(in the rows, 128 means zero)
A single turn carries every row of the set below to another of its rows. Some are shown first; where does it send the rows asked next?
q515: [126 109 123 151 114 127 117 128 111 133 159 110 140 123 128 169 133 147
 102 119 107 136 144 144 138 126 116 139 156 141 158 100  77 126 116 170
 147]
q710: [ 95 132 126 157 118 113 120 146 124 130 156  94  88 104 122 150 145 136
 113 124 121 124 136 119 133 136 121 132 148 137 135  92  83  95 128 143
 142]
q381: [174 131 147 107 119 129 112 144 128  90 112 145 118 146 152 127 118 132
 124 130 135 138 147 131 157 163 151 108 133 150 127 126 165 118 137 119
 131]
q127: [101 151 114 130 110 101 137 151 135 126 159 104  95 107 134 154 147 152
 115 123 158 114 128 143 109 110 140 114 133 138 145 108  90 112 139 132
 146]
q209: [137 153 102 137 116 121 147 114 148 152 122 118 164 105 133 128 135 112
 142 158 113 157 118 112 101  99 123 142 103 130 126 160 126 152 152 110
 110]
q896: [126 143 103 148 127 124 150 122 144 152 130 120 146 103 131 115 116 102
 128 165 114 139 109  96 102 110 116 136 105 119 110 136 140 143 139 113
 101]
q574: [133 135 103 123 108 118 133 133 121 127 162 115 141 121 140 167 141 166
 105 121 145 129 138 160 111 101 133 122 138 141 166 118  84 141 131 157
 150]
q104: [ 99 106 119 152 128 124 120 118 104 150 162 121 141 120 122 158 131 146
 137 112 110 129 126 138 123 115 103 142 142 127 146 117  64 129 115 161
 134]
q291: [127 120 115 158 112 118 134 118 135 153 118 125 163 106 118 126 103 100
 116 165  96 148 114 114 104 101 113 141 122 123 112 126 144 133 128 119
  99]
q867: [171 129 148  99 128 130 112 137 126  90 113 144 120 147 156 124 121 132
 128 128 124 130 148 135 160 167 144 108 129 148 129 130 159 123 138 125
 119]
q283: [182 130 149 107 123 130 112 140 124  92 116 145 124 148 150 128 124 131
 127 128 126 140 150 131 162 162 147 111 133 148 132 130 158 121 134 125
 128]
q763: [ 98 119 105 129 112 111 126 124 111 145 159 127 142 121 129 165 124 162
 131 112 147 120 118 162  93  88 122 120 136 125 153 123  80 134 123 143
 139]
q332: [179 131 145 101 123 131 114 141 126  90 116 148 124 149 154 129 120 137
 128 127 131 138 148 135 157 159 150 106 128 149 130 131 162 122 137 125
 127]
q533: [123 128 122 140 110 126 124 106 134 152  91 147 160 119 117 136 115 123
 147 156 109 159 111 141 111  99 110 148 111 135 128 165 150 144 147 104
 108]
q621: [106 110 115 112 136 136 111 123 145 103 117 128 140 123 138 137 124 160
 188  96 133 133 108 109 122 144 143 143 132 144 134 174 116 130 149  97
 108]
q629: [168 127 152 101 119 126 109 134 129  87 105 140 121 144 154 130 122 131
 125 126 124 137 152 138 157 163 151 108 135 151 131 131 161 119 145 117
 125]
q592: [116 120 127 155 121 128 127 114 126 148 101 153 154 115 115 125  98 114
 135 160 100 143 108 131 113 111 101 143 115 131 116 144 160 133 135 112
 101]
q715: [108  88 127 119 110 126  97 119 134 100 105 136 155 129 123 150 105 161
 167  95 123 136 107 129 116 127 150 143 149 148 137 165 124 118 137 102
 104]
q839: [101 100 113 120 152 140 118 131 130 105 131 132 132 124 140 123 105 149
 177 101 131 108 102  97 120 156 129 141 131 132 118 148 125 124 132 114
  97]
q996: [136 128 118 149 102 117 132 109 144 150 110 122 174 109 117 138 122 109
 126 160  96 163 120 129 107  89 125 144 123 132 128 155 131 142 137 115
 107]
q665: [ 75 120 117 167 120 127 116 129 124 145 150  97 101 109 124 152 135 131
 141 117 123 136 123 122 122 134 110 138 147 129 135 106  67 113 127 131
 141]
q80: [118 118 136 146 122 113 117 131 107 139 161 112 133 118 116 163 144 150
 112 120 103 125 143 142 136 117 114 139 151 136 149 109  75 111 113 174
 137]
q11: [100 124 115 164 114 126 124 143 125 122 158  94 101 108 132 156 132 132
 101 129 125 131 136 124 130 146 124 132 152 137 140  82  83 112 129 142
 145]
q960: [106 145  95 136 108 118 138 151 137 120 161 100 102 108 144 156 138 152
 105 128 164 123 131 142 106 125 138 113 134 139 145 101  93 126 144 132
 149]
q944: [101  78 124 126 131 129 100 126 120 102 116 143 149 129 125 137  87 152
 158 100 118 111  98 116 118 139 133 139 146 134 124 139 136 113 121 115
  94]
q553: [175 129 146 111 120 130 111 139 124  91 113 143 118 147 150 129 122 131
 127 129 126 144 150 128 163 166 149 109 132 150 127 128 159 118 135 122
 129]
q461: [172 129 150 101 125 131 109 136 130  87 110 141 121 145 154 128 128 130
 132 126 123 137 151 136 162 167 148 112 132 149 132 131 157 122 143 118
 123]
q239: [126 137 118 116 114 102 134 136 116 132 163 118 139 121 127 166 147 166
 114 118 139 118 136 160 115  91 133 124 138 137 160 126  83 129 126 159
 145]
q778: [123 147 115 135 126 132 135 114 141 150 103 138 144 111 128 124 123 121
 156 156 120 152 111 121 111 115 107 144  99 132 124 167 145 151 156 100
 111]
q28: [113 136 115 147 138 134 140 119 133 150 109 142 139 111 127 116 109 110
 144 158 113 137 104 112 112 124  98 143 100 126 108 145 156 142 144 108
 100]
q521: [171 125 148  99 123 127 112 136 124  90 109 143 123 145 156 126 120 129
 123 129 126 132 148 139 156 162 150 104 132 145 131 127 162 119 139 121
 118]
q988: [ 77 136  98 143 105 113 124 137 134 137 148 103 103 107 131 157 133 148
 135 119 158 127 115 144  93 107 132 119 134 129 141 117  80 120 143 114
 145]

q710 goes to q80
q28 goes to q592
q621 goes to q839
Now find these:
q996 goes to q209
q515 goes to q574
q988 goes to q665

